Named moves, each a turn or a mirror, and the order they were made in; the first pair answered:
move J:
[  3  35  -4   2  37 -20  15  10 -18   1  21  -6   9   7   6  15   2 -12
 -36  14 -10  -9   0  -6   5  11 -16  46  13 -10   1  -5  18  -7] |-> [  5  33   1   4  42 -21  14   1 -16  -2  23  -1   7   3   9  11   4  -6
 -30  14 -10  -6  -3  -6   6  12 -19  46   4  -7  -4  -7  16  -5]
[  9 -10   2   4   3  -5 -19 -19   8   8   0  11  11  16   6 -31  -1   2
  -9  14 -10  -4  12  -8   2  13  29 -14 -11  11 -12  -8  13  11] |-> [  5   4  -1  10 -11   9 -13 -16   9  26  -5 -10  -2  27 -13  -8 -11  -9
  -7   6 -16   9  15 -15   4  -1  22 -15  13  13 -12 -17   9 -16]
[-16  13  -3   6 -37  11 -10   3  25   8  10 -14 -19   0  -2 -19   7   2
  22   1   9   2  26  18  31 -14   9 -11   5   6  12   2  11 -28] |-> [ -9  -3  -7   3 -22   5 -14  -1  29   5  14   0  -3 -10  11 -44   7   8
  20   4  15  -6  20  22  33  -9   9  -8 -13   4   8   6  10  -8]
[ 33 -20  47  -8   1  -1  21 -14   1 -17   6 -11 -19  21   6   7  -2 -34
  -6   0 -10 -24   4  20  11   1  -1  21 -20  -6 -16  13 -10 -17] |-> [ 30 -22  48 -13   2   2  20 -13   1 -14   7 -16 -23  21   7   6  -1 -39
  -8   3  -8 -20  10  15   6   0  -1  17 -18  -6 -10   6 -18 -17]
move T:
[  6 -11 -27  -4  -2   4   3  10 -25  11   5 -17  29   4 -27   4   7 -33
   9   1  -6  18   2 -19  -4 -12 -12 -15   4  24  11   1  13  -4] |-> [ 10 -13 -22  -2  -8   4  -2   9 -18   9   6 -11  31   0 -23   7   2 -37
   2  -1  -5  26   3 -17  -8 -13 -10 -19   3  31   7   3  12  -6]
[-35   4 -35  33 -19  -6 -10  -5  31   3  13 -23  16   5   1 -36 -16 -17
  -5  20  -4 -22  26  11  30   9  -2  10  32  -7 -23  10  50   4] |-> [-31  -5 -37  25 -11  -4 -12  -6  29  -3  17 -16  28   7   0 -43 -11 -20
 -10  23  -3 -23  18  15  25  15   3   3  29 -11 -22  14  53  10]
[  2  -3 -36  -1  -5 -11 -12  25 -17  27  21 -22  54  25 -30   7  -2 -37
 -13  24 -17  24   9 -16   1   0  18 -22   6  10   4  -1  37  -6] |-> [  0 -11 -37  -4  -2 -16 -16  28 -20  25  18 -26  42  20 -27  12  -3 -39
 -15  26 -16  25   9 -17   3   1  23 -22   5   7   3   0  36  -7]
[  7 -44 -30  -5  35  28  24  10  -2   0 -24  40  28 -15  -2 -29  -6 -10
 -10  -7  10  -7 -60  -6 -19  21   5 -38 -46  35  18 -27  12  39] |-> [-32   6 -17   6 -18  42  52  13  13  34 -36  -8 -39  12 -37  55 -10 -14
 -19 -32 -10  16  -5   6  -4   6 -19 -24  26  21  12 -23   2 -33]
move N:
[ 12 -11  50 -36  -5   7   0  -9 -33  37  16  17 -21 -45  26   4 -36  17
 -27  -5  22 -27   3  22   1  19 -14   6  18  -9 -18  15  -1 -27] |-> [ -4 -16  36 -45 -29  10   7  -8 -38  36   6   3  -2 -45  14   1 -24  -2
 -27   1  16 -11   9  35  -1   3 -20 -18  24   1 -18  15  10 -39]
[ 30  -6  16  -2 -23  -3   2  -4  -6  17 -40   3  -3  24  -1  -1   6 -23
 -17  -7  14   7  37  20  -4  11  -1 -45  -9   0  -3 -15  29  12] |-> [ 35  23  32 -11  14 -12   5  -5 -23   3 -37  16 -24  24 -12  19  -3 -10
 -18  -4  16 -22  12   0  -6  21  -4  -5 -13   0  11  -5   9  15]
[ -2   8  14 -27  54   5   7   7 -57  -4 -12 -19  31 -34 -39  17  24 -10
  -5  40 -16 -27 -35 -13 -14 -18 -67  39 -27  24  38 -12   9 -12] |-> [  9 -61 -14  14 -14  35 -16 -32  12  25 -26 -21  63  -5   6 -57  16   1
  15  28 -14  14  -3  19  14 -11 -23 -52 -37  -3 -15 -55  31  12]
[-17  18  -9 -24  -3  -8  16 -20 -34  22   9   5  18  15 -11  12 -32   1
 -25  18   5 -20  12 -43  -2  32   2   4  21 -20   3  -5  36   1] |-> [-18  10 -20 -24 -20  -3  13 -15 -26  24   9  -2  35  10  -5  -1 -26  -4
 -22  15   5  -5  17 -35  -1  27   3 -12  22 -14  -3 -12  41   0]
Now pairs of rows:
(2 to 3 moves a pair)
[-41  40  18   1 -30 -14  34  23  12  14 -13 -25 -44 -13  -1  57   5   3
 -25 -14  -6   2  35  51  16 -17 -41  42  31 -15   6   9  -9 -42] |-> [-20  46  33   7  -2  -6  17  -5  18  13 -10  -6 -74   2  10  41  -9  27
 -23 -16   0 -20  27  29  25   5 -24  60  21 -26  -3   0 -16 -25]  N then N
[ -3 -12  12   8 -50  49  40 -21  15   4 -21  -1 -15 -15   1   3 -22 -11
  27 -28   4   7  -4  19  -3 -28  -7 -27   2 -16   7 -29 -13 -24] |-> [ 19  -7  32   4   9  32  30 -33   5 -18 -17  34 -25 -25  18 -11 -24  16
  20 -25  12 -26 -25  12  -3  -6  -1  14 -30 -24  16 -14 -26  11]  N then J
[ 16   3  22   6   7  39  35  14  53 -40   9  23  19 -34  31 -27  39  30
  19 -43  26 -19 -23 -10  10 -12  -6 -31 -80 -13   4 -28 -14  51] |-> [ 17  28  21  13 -11  71  41  23  38 -28   8  -6  14 -12 -19  10  33   1
  23 -52  12   9 -23 -60  -9 -36  -5 -45 -44   3  16 -43 -28   9]  J then T then J
[-16   9   9 -12   3 -14   6   3   7 -12  -7   5 -13 -11   6  29  -4  14
  -8  -1 -15 -18  17  29   8  12 -14  31  13  -4 -11  10  11  -5] |-> [-15   1   1  -6 -27   7   8   0  15   5 -11 -12   4   2  -8  28  -1  -2
  -2  -5 -21   6  27  19   7  -3 -11  -6  24   5  -9  -1  17 -32]  N then T then J
[-15  -7 -39   6 -17 -42 -10  38  -6  -4   2  -3  51 -43  20  13   6  -3
 -11  14  -5  -2 -27  38  -1 -24 -38  -8   2  66 -11  16  -4 -29] |-> [ -1 -32 -50  28 -31 -32 -21  12  26   8  -3   3  53 -28  42 -21  -8   4
  -8   3   0  10 -13  43  14  -4  -9 -39 -11  45 -36  -4  -2 -16]  N then N then N
[-35  10 -11   2 -38  27  -6  -3  -4  10   5 -36  -1   1   0   8  -8   6
  26  -3  -3  27  17   2   2  -3  11 -20  -7  -7  -4   0  -7 -12] |-> [-25   4 -22  -1 -30  34 -11  -2 -12   4   3 -32  17   4  -8   0  -6  -6
  34  -3   0  31   6 -12  -6  -3  17 -30 -14   0  -1  -3   3  -7]  T then J
[-15  -5  -1 -45 -21  -9  29  18  10 -35 -12 -26  59 -51   4  -7   5 -12
   5 -21  23   5  -6  29 -11 -22 -25  -8   4  13  13  17  14  -3] |-> [ -3  21  25 -47  28 -17  27  16  -8 -46  -4 -11  22 -49   3  13  -7   6
  -1 -23  24 -26 -22   5 -18  -5 -30  39   0  14  28  23  -3  11]  N then N
[ 23   5   8  18 -43  55   0 -17   4  27  -3 -16 -20  37 -20   9 -19  -3
  24 -24   4  31 -12 -44  -4 -13  10 -39  18   9  -4 -27 -16 -21] |-> [ 27  28  16 -10   4  37   6   9 -38  -1   6  -8 -18  13 -38  35 -12 -10
  12  -7   4   8 -39 -57 -24 -15 -11   5  10  27  32  -1 -24 -19]  T then N then T
[ 13 -11  -3 -16  59 -26 -21   2 -29 -26  16  23  37 -14  13 -22   2   7
 -22  16  18 -26 -27   0  -4  21  10  10 -25   3  -6  23  18  38] |-> [-30  31   6   0 -20  -4   7  -4  10  21  -3 -29 -22  22  -9  42  -8   7
 -17 -14   2  10  42  17  15   2  -9  10  52 -19 -29   9  10 -43]  N then N then T
[-42  42  -3 -22 -42  -4  49  33  18  31   8 -20 -47   1 -13  71  10 -20
   2 -16 -17  17  10  34   3 -19 -24  30  56   1 -15  11 -31 -42] |-> [-39  18 -13  -8 -73   8  38  14  49  41   2 -26 -36  15   0  43  10 -16
   4 -23 -17  36  30  52  10 -18  -8  -7  53  -8 -42  -4 -19 -37]  N then N then N
[ -1 -14  -7  -4  73 -30 -40  -6 -52 -15  28  46  22   3   0 -39  -7  -2
 -13  28   3 -23 -35 -32  -6  27  26  23 -27  -2   5  24  31  55] |-> [  0  30  14  22  25  25 -40 -29 -30  31  21   8 -44  59 -39  18 -27   0
   0   2  -7   3  -1 -82  -1  19  27   7  38 -17  -8 -10   9 -12]  J then N then N
[-16  15   8   0 -20   4  25  -2 -11 -16 -18 -31   3  -4   0  30  17  -4
   7   0  -6   7  15   8  -7  -7 -16  17   8   2  16  -2 -26 -14] |-> [  6 -17  -5   0   0  -7   2 -15 -12 -25 -11  -8  37  -9  22 -13  20   1
  11   4   0  -4  -7   6 -14   5   7  -8 -25   6  11 -11 -15  24]  T then N
[  2  29  27  -2 -21  15  32   3  -3  -2 -17 -10 -46  -9 -17  36   0   1
   6 -25   0  14  -1   7   0 -11 -14  10  21   1  26  -5 -34 -37] |-> [ 31  -4  28   4  17  -3  10 -11  15 -16 -12  34 -36 -19  36 -16  -6  33
   8 -16  10 -14 -17  21   5  15   7  12 -22 -17   6  -4 -33  22]  N then N then J
[ 16  -6  -5 -15   3   3  14  35 -20 -28 -10   5  39 -48 -11 -23  27 -51
  23 -12  21  -4 -49   5 -24 -27  -2  -9 -39  40  44  20  15 -14] |-> [ 25  37  22  -8  17  28  17  19 -29 -14 -13  -2 -25 -18 -46  23   9 -42
  19 -24  21 -17 -47 -33 -30 -22  -2  15 -12  29  51  10  -8 -39]  N then N then J
[-19 -21 -31 -23  38  -6 -12   0 -46 -45   8  31   1 -33  32 -41  -5  31
  26  10  32   8 -31  -3  33  28  17 -10 -27 -26  15 -17 -11  42] |-> [-65  20 -32 -31 -14  -2  30  30 -54 -20   3 -20 -20 -30  -5  35   0   3
  17  -2   7  39   9  12  28  -7 -22   3  36 -17  27   5 -10 -30]  N then T
[ 28 -54  -4   0  24   8 -41  -3 -11  10  48  27  47   9 -11 -16   7  19
 -13  12  12  21 -19  49  -2   2  -5 -23 -33  12   9  10  34  20] |-> [  8 -14   4 -10  -1  25 -18  11 -25  28  44  -7  32  21 -55  38   6  -7
 -14   1   0  35  -2  26  -7 -23 -15 -18   7  26  25  17  25 -36]  N then N then J
[-11   3  -2   4  31 -15  39  22 -17 -39 -47  32  32 -28  27   3  29  27
 -12 -20  16  -8  -5  11  11 -13 -13  33 -12   7 -10  -8 -27 -25] |-> [ -6  -3   1   6  33 -11  30  21 -27 -45 -45  36  43 -23  21  -2  40  22
  -9 -14  14  -3 -21  -3  -3 -11 -13  22 -14  20  -2 -19 -25 -23]  J then T
[ 47 -11   4  -9  47   4 -14  12 -24 -30 -11  38  22  -8 -21 -14  -6   4
   1  22   3 -13 -57 -53 -25 -15   0 -12 -38  14  19 -13 -21  11] |-> [ 33 -17   2 -16  50 -22 -14   7  -1 -42 -15  49  12 -28  21 -29  -2  27
  -9  17   7 -26 -48   1  -6   5  -4  15 -49  -7   6   0 -17  32]  T then J
[ 23 -20  21  13  30   7 -21 -27  23 -13   5  31 -15   9  29 -45  -7  35
 -20 -10  14 -26  -2  -3  -2  23  24  -7 -40 -33 -12  -5   2  43] |-> [-34  36  18   2 -19   6  31   9   2   3  -3 -27 -38  13 -24  53   2   1
 -28 -22 -12  -5  29  14  -2 -17 -24  27  29 -20  12  18  -8 -43]  T then N
[  7  30 -25   2   1  33 -25  10 -34  28   4 -24  22  28 -49  13 -22 -23
 -12  57 -18  22  -3 -13  13  -4  17 -31  20 -11 -28 -18 -42  -8] |-> [ 15  21 -27  12  -2  35 -32   1 -24  29   8 -34  25  32 -42   5 -24 -15
  -2  53 -18  28  -6 -15  14   7  22 -37  16 -17 -38 -23 -43  -1]  N then N then N
[-28 -20 -37 -21   9 -39   6  28 -24 -21  -6   6  52 -50  10  -7   1 -38
   3   1 -15   1 -21  33 -34 -16 -12   9 -25  20  27  28  21  21] |-> [-27  19 -15  19 -45  25   1  -8  12  39 -20 -25 -30  18 -25  33 -28 -29
  21 -38 -28  30  29 -19 -14 -24  11 -17  45 -13  -1 -17  -5 -31]  N then J
[  2   5  -9 -12  33 -21   0  19  -7 -15  -4  23   1  -7  10   4  -7  -2
  -8  -2   7   7  21  17  -1  -5   5  21   3 -11   2  -1  15  27] |-> [ -2  -3 -12  -4  29 -16  -4  12   5 -10  -2  28   3  -5  14  -6  -8   5
  -3  -6   7   5  22  11  -2   0   8  13  -2 -15  -8  -6  17  28]  N then N
[ -5   7 -49  -6  11 -14  47  24 -22 -27  25  17  49 -41  -6 -21  35 -33
 -30  22  35 -13  -7   5 -17 -49 -18 -24  -9  52  15  39 -21 -10] |-> [  3 -22 -62  14 -21   2  35   2  11 -12  21  15  57 -24  18 -54  36 -21
 -24  15  38   3  14  15  -2 -47   4 -64 -15  38 -11  18 -15   3]  N then N then N
[-25   4 -35   2 -53 -19  14   3  16  26  12 -20   9  -7   4   7   6 -24
  -9  -1   4  30  33  42  19 -10  -6 -13  30  -3 -12   4  30 -18] |-> [ -8  -6 -40 -26  -3 -41   6  24 -22 -10  19  -3  42 -35   8   3  18 -35
  -6  19   9   2 -10  32  -5  -5 -13   7 -10  22  12  21  32  10]  T then N then N
[ 18  34  22 -11 -18  54  46  20  15 -24 -32 -10 -40   3 -45  49   7 -36
   9 -45   2  22 -28 -54 -17 -19 -17 -22  12  16  29 -34 -77 -33] |-> [ 24 -28  -2 -34  10   3  39  47   7 -64 -22  18  44 -50  13 -17  26 -38
   3 -15   7   4 -68   3 -24  -8 -22 -24 -51  29  37  -1 -50  27]  J then N
[ -6 -13 -12 -10  -5  22   4   1  42 -12 -28 -18   3 -14  37  23  12  18
  29 -34 -19   8  23  19  14 -18 -42   2  10 -35  18  -4 -32   3] |-> [  4 -29 -15 -14  18  10  -4   9  24 -25 -17  -4  28 -26  39   1  17  21
  30 -17 -16  -9   6  14   2  -9 -41   8 -14 -25  28   0 -28  23]  N then N then T
[-10  -4   9 -11  23 -40 -17   6  -5 -22  -3  23   8 -30  15  -5  28  -3
   1  15 -15 -25  -5  23   0  -5 -16  17 -19   7  -3  33  -6  -3] |-> [  1  -9  12  -4  27 -36 -26 -13  11 -22 -10  32  -1 -21  28 -17  20   8
   5  11  -6 -37   0  20   7   5  -2  11 -24  -9 -12  23  -3   7]  N then N
[-12  28  15   2   5  13  13  19 -19  -8  -1  -7  -9 -14 -22  44  -1  -8
 -20  15 -16  14  -3 -11 -16  -7 -15  23  16  13  13   9  16 -36] |-> [ -8 -24  -6   4  -3   0   3  15   7 -19  -3   8  36 -32  26 -21   5  -2
 -10  28  -8  15  -8  33  -9   3   1 -15 -24   5  -8   7  34  13]  J then N
[ -7   3 -16  24 -32  23 -22 -33  12  20  -5 -28 -20  31   0   8 -29  -1
   4   8  -6  17   9   8  18  -2 -25 -56  40  -8 -31 -24  -7 -23] |-> [ -9  31   3 -10  36 -10  -8  -5 -37 -15  13 -11 -29  -2 -14  46 -20   3
 -12  26  -2 -26 -36   0  -9   1 -54  26  27  12   8  12 -23 -17]  J then N then J
[-10  -5 -26   1 -42  -4   0  -6 -27  21  -5 -56  30  11   1 -25  26 -35
 -11  -9 -31  67  21   3  -9  -6   9 -86  36  36  25 -16 -12 -43] |-> [ 12  52  30  14  25  -2 -17 -42 -23  25  -3 -19 -83  40   2  12  -7  18
 -13 -32 -23  13  10 -38  -5  24  23  -6  41  -5  17 -21 -52 -40]  T then N then T
[ 10 -19  -5  12  12 -37   4 -10 -18 -11 -14  26  21  -8  47 -48  -4 -31
  10   5  -5 -16  41  28 -17  39  28  -2 -18  14   3  24  34  15] |-> [ -4  22  21  23  -9 -22  16 -25  -2  12 -22  11 -41  13  31  -5 -22 -18
   9  -9 -15 -14  74  20  -3  40  19  25  21  -9  -9  19  22 -16]  T then N
[ 60  14   6 -16 -12 -13   1  -9 -30   5  44  13  43   0  -1 -11  19   8
  36 -11 -27  -1  -7 -26 -13  -6  19   3  -7  59   9 -44 -14  23] |-> [ 25  42  13 -10 -47 -22  31  -7  -1  19  40  -8 -11   9  -2  29  10  19
  30 -29 -37   5  33   8   9 -14  -5  33  30  35  -3 -37 -19 -21]  T then J then T
[ 12 -16  -7  -9 -53  23  42   2  15  10 -35 -31  19  -4  -2 -10   1  -4
  31 -16  -6  29  -4  15 -15 -15  -2 -43  13   7  12 -29  -9 -24] |-> [ 21  31  32  -9  -5  19  42  -7   6   5 -26  -4 -51   8 -13  26 -18  28
  24 -22  -3 -11 -12 -19 -14   6  -9  19  11 -16  12 -23 -44 -21]  T then N then T
[ -2   7  14  -7 -66  43  64   4  11   6 -34 -32 -38   1 -26  19  -5 -24
   2 -28   6  31  14  -8  -5 -43 -34 -19  17   7  15 -24 -38 -64] |-> [-20  -5  17 -13 -67  15  70  -1  38  -1 -37 -18 -44 -24  12  13   2   1
  -2 -32   1  14  33  54  13 -30 -41   5   6 -14   7  -9 -33 -48]  J then T
[ 22  -6   3 -21  20   0   3  10 -16 -15  -6   7  17   3   0 -23  32 -11
   3  -3   7 -10 -32 -13 -27 -16 -10 -24 -31  28   8  -1   3   5] |-> [ 19 -12   6   5  -8   8  -1 -23  30   4  -7  13 -18  20  23 -39  15  12
  11 -16  11  -9   6   7  -6   0   8 -33 -25  -7 -28 -16   2  10]  T then N then J
